Here are some numbered points:
np.array([1.0, -1.0, -2.3, 0.8, 1.0, -1.2, -1.4, 0.1, -0.9, -0.8,
          -1.8, 0.7, -0.3, -1.2, 0.2, -0.6, 1.0, -0.1, 1.0, 1.6,
          -1.6, 1.3, 1.3, 0.2]) 0
np.array([0.4, 0.2, -1.3, 0.0, 0.1, 1.0, 0.0, 1.2, 0.9, -1.0,
          -1.6, 0.3, -1.6, -1.0, 1.5, -0.6, 1.3, -0.6, -0.7, 0.8,
          0.3, 0.2, 0.7, -0.3]) 1
np.array([0.5, 0.4, -0.6, -1.8, 0.4, -0.6, 0.8, 1.9, -1.0, -0.8,
          -1.2, 0.4, 0.6, -2.1, -0.3, 0.6, -1.0, -1.3, -0.4, -0.1,
          0.2, 1.4, -0.6, -0.4]) 2
np.array([0.7, 0.9, 2.1, 0.2, -1.6, -0.4, 1.0, 0.2, 0.9, -0.8,
          0.4, -1.2, -1.6, 1.4, 0.7, 0.5, 0.3, 1.0, -1.7, -0.5,
          0.1, -0.7, -0.5, 0.0]) 3
np.array([-0.4, -0.8, -1.2, -0.3, -0.1, -0.1, -1.9, -0.5, -0.1, 0.4,
          -0.3, 0.7, 1.8, -0.7, 1.6, 0.0, 0.0, -0.2, 1.9, 0.0,
          0.0, 0.9, 0.0, -0.9]) 4
np.array([1.7, -2.2, 0.3, -0.4, 0.5, 0.7, -0.3, -1.7, -1.3, 0.8,
          1.8, -0.9, -1.3, 1.4, -0.6, 0.0, -1.1, 3.6, -1.8, 1.0,
          0.0, -1.8, 0.5, -0.8]) 5
np.array([1.8, -2.3, 0.5, 1.2, 0.6, -0.3, 0.5, -1.3, -0.7, 0.0,
          -0.1, 0.0, -0.1, 0.0, -0.2, 0.4, -0.4, 1.4, 0.2, 0.9,
          -0.6, -0.4, 0.5, 0.6]) 6
np.array([0.4, -1.3, -1.0, 0.1, -1.3, -1.7, -0.9, -0.5, -0.4, -0.9,
          -1.1, 0.5, 1.3, -1.3, 0.1, 0.0, 0.3, 1.2, 1.1, -0.5,
          -0.6, -0.4, 0.7, 2.2]) 7
np.array([-1.6, 1.1, -1.3, -1.0, 0.6, -0.6, -0.8, 0.0, -1.5, -0.4,
          -1.1, 1.8, 0.3, 0.1, 1.1, -0.2, -1.1, 0.0, 0.5, 0.6,
          -0.7, 1.6, 1.2, -0.5]) 8
np.array([1.6, -2.4, -1.1, 0.7, 1.0, 1.1, -0.3, -1.4, -1.3, 0.3,
          1.1, 0.5, -2.3, 0.8, 0.2, -1.7, 0.5, 2.2, -0.3, 0.7,
          -1.7, -1.1, 0.8, 0.3]) 9
np.array([0.1, 0.4, 0.0, -0.6, 0.7, 0.7, -0.7, -0.1, -0.3, -0.4,
          -0.4, 1.3, -0.6, -1.2, 0.6, 1.8, -0.8, 0.4, 0.6, -0.9,
          -1.0, 1.1, 0.3, -0.7]) 10
np.array([1.5, 0.7, 0.4, 1.2, 0.0, 2.0, -0.2, 1.3, 0.6, -1.5,
          -1.7, -2.3, -0.9, 2.1, -1.6, 0.8, 0.2, -0.8, -1.8, 1.5,
          0.4, -1.0, -0.9, -2.7]) 11
np.array([0.3, -1.4, -1.6, 0.9, -0.8, -1.8, -0.8, 0.8, 0.2, -1.6,
          -1.3, 1.0, -0.6, -0.5, 1.4, -1.6, 1.9, -0.4, 0.1, 1.3,
          -0.4, -1.0, -0.4, 1.1]) 12
np.array([-0.5, 1.6, -1.0, 2.0, 1.0, 1.7, -0.8, 0.9, 2.3, -0.9,
          0.0, -0.5, 0.7, -0.3, 0.3, 0.6, 0.5, -3.3, -0.4, -0.7,
          1.0, -0.5, 0.3, -0.7]) 13
New points follow, each followed by the numbers of its five nearest points above, looking only along the 3 directions in which the numbered points spread most, nearest first.
np.array([2.5, -0.6, -1.2, -0.6, 0.2, 1.3, -0.9, -0.5, -1.8, -0.6,
          -0.8, 0.3, -2.1, -1.1, 0.7, 0.3, 0.3, 1.3, -0.8, 0.3,
          -1.1, 0.1, 0.5, -2.7]) 6 3 10 9 7
np.array([0.0, -1.8, -1.2, 0.3, -0.3, -0.4, 0.4, 1.3, 0.3, -0.6,
          0.5, -1.4, 0.2, -1.0, -0.2, 0.3, -0.2, -0.2, -0.9, 0.2,
          0.4, -0.4, 0.3, 1.0]) 1 6 4 3 7
np.array([2.0, 0.4, 0.5, 0.5, -0.8, 0.2, 0.1, 1.2, 1.4, -0.5,
          -0.9, 0.1, -1.3, -0.1, 0.4, -0.8, 1.3, 0.2, -2.0, 0.4,
          0.9, -1.7, -0.6, -1.5]) 3 11 1 13 6
np.array([2.1, -1.3, -1.5, -0.6, 1.7, -0.1, -0.3, -1.5, -1.1, 0.3,
          -1.0, 1.3, -0.7, -0.4, -1.5, -0.5, 1.3, 2.3, -0.1, 0.8,
          -1.2, -0.2, 1.6, -0.8]) 6 9 7 0 4
np.array([-1.8, 2.5, -1.9, 0.2, -0.2, -0.8, -0.2, 1.1, -0.2, -1.4,
          -0.4, 0.7, 0.1, -0.2, -0.1, 0.1, 1.2, -1.5, -0.4, -0.1,
          -0.6, 0.3, 1.3, 0.2]) 1 2 4 13 8
np.array([-1.9, 1.7, 0.2, -1.8, 0.7, -0.3, 0.1, 0.0, 0.6, 1.2,
          0.0, 2.3, -0.6, -0.1, -0.1, -0.9, 1.1, -1.1, 0.1, -0.8,
          0.9, 0.7, 0.4, 0.5]) 2 10 8 4 1
np.array([-2.7, 1.3, 0.5, -2.1, -0.1, -0.9, 0.9, 0.7, -1.6, -0.5,
          2.0, 0.3, 1.0, 0.2, -1.3, -0.3, -1.8, -1.6, -0.2, -0.9,
          0.4, -1.3, -0.2, 0.7]) 10 2 8 4 3
np.array([3.2, -2.0, -0.3, 0.4, -1.1, 1.5, 0.0, 1.9, 0.2, -1.4,
          -1.6, -1.6, -1.3, -1.1, 0.6, -0.3, 0.9, 2.1, -1.2, 1.9,
          -0.1, -0.2, -0.8, -0.8]) 3 6 1 9 12
np.array([-0.8, -0.3, 1.7, -1.0, -2.3, -1.3, 0.4, 2.1, 0.0, 0.6,
          0.8, -1.7, 1.3, 0.0, 0.6, 0.0, -1.2, 0.6, -0.6, -0.8,
          1.5, 1.3, -1.9, -0.3]) 10 2 3 8 4
np.array([0.0, -0.4, 0.9, 0.5, -0.4, 0.2, -1.2, -0.6, 0.2, -0.3,
          -0.8, -0.2, 0.3, -2.1, 1.1, 0.0, 0.4, 0.2, -0.5, 0.5,
          -1.7, 1.5, 0.0, -0.4]) 4 10 8 2 1
np.array([-1.6, 0.4, -1.0, 0.4, 0.5, -1.6, -0.3, 1.4, 0.1, -0.6,
          -1.9, 0.7, 1.2, 0.0, 0.2, -1.5, 0.5, -2.2, 0.0, 0.5,
          0.2, -0.3, 0.3, 0.8]) 1 0 4 2 12
np.array([-1.6, 1.4, 0.5, 0.4, 1.3, 0.5, 0.5, -0.2, 1.4, 0.6,
          -0.2, 1.2, 0.8, 1.1, -0.5, 0.4, -0.2, -1.8, 1.0, -0.4,
          -0.2, -0.9, 1.7, 0.8]) 2 10 1 4 8
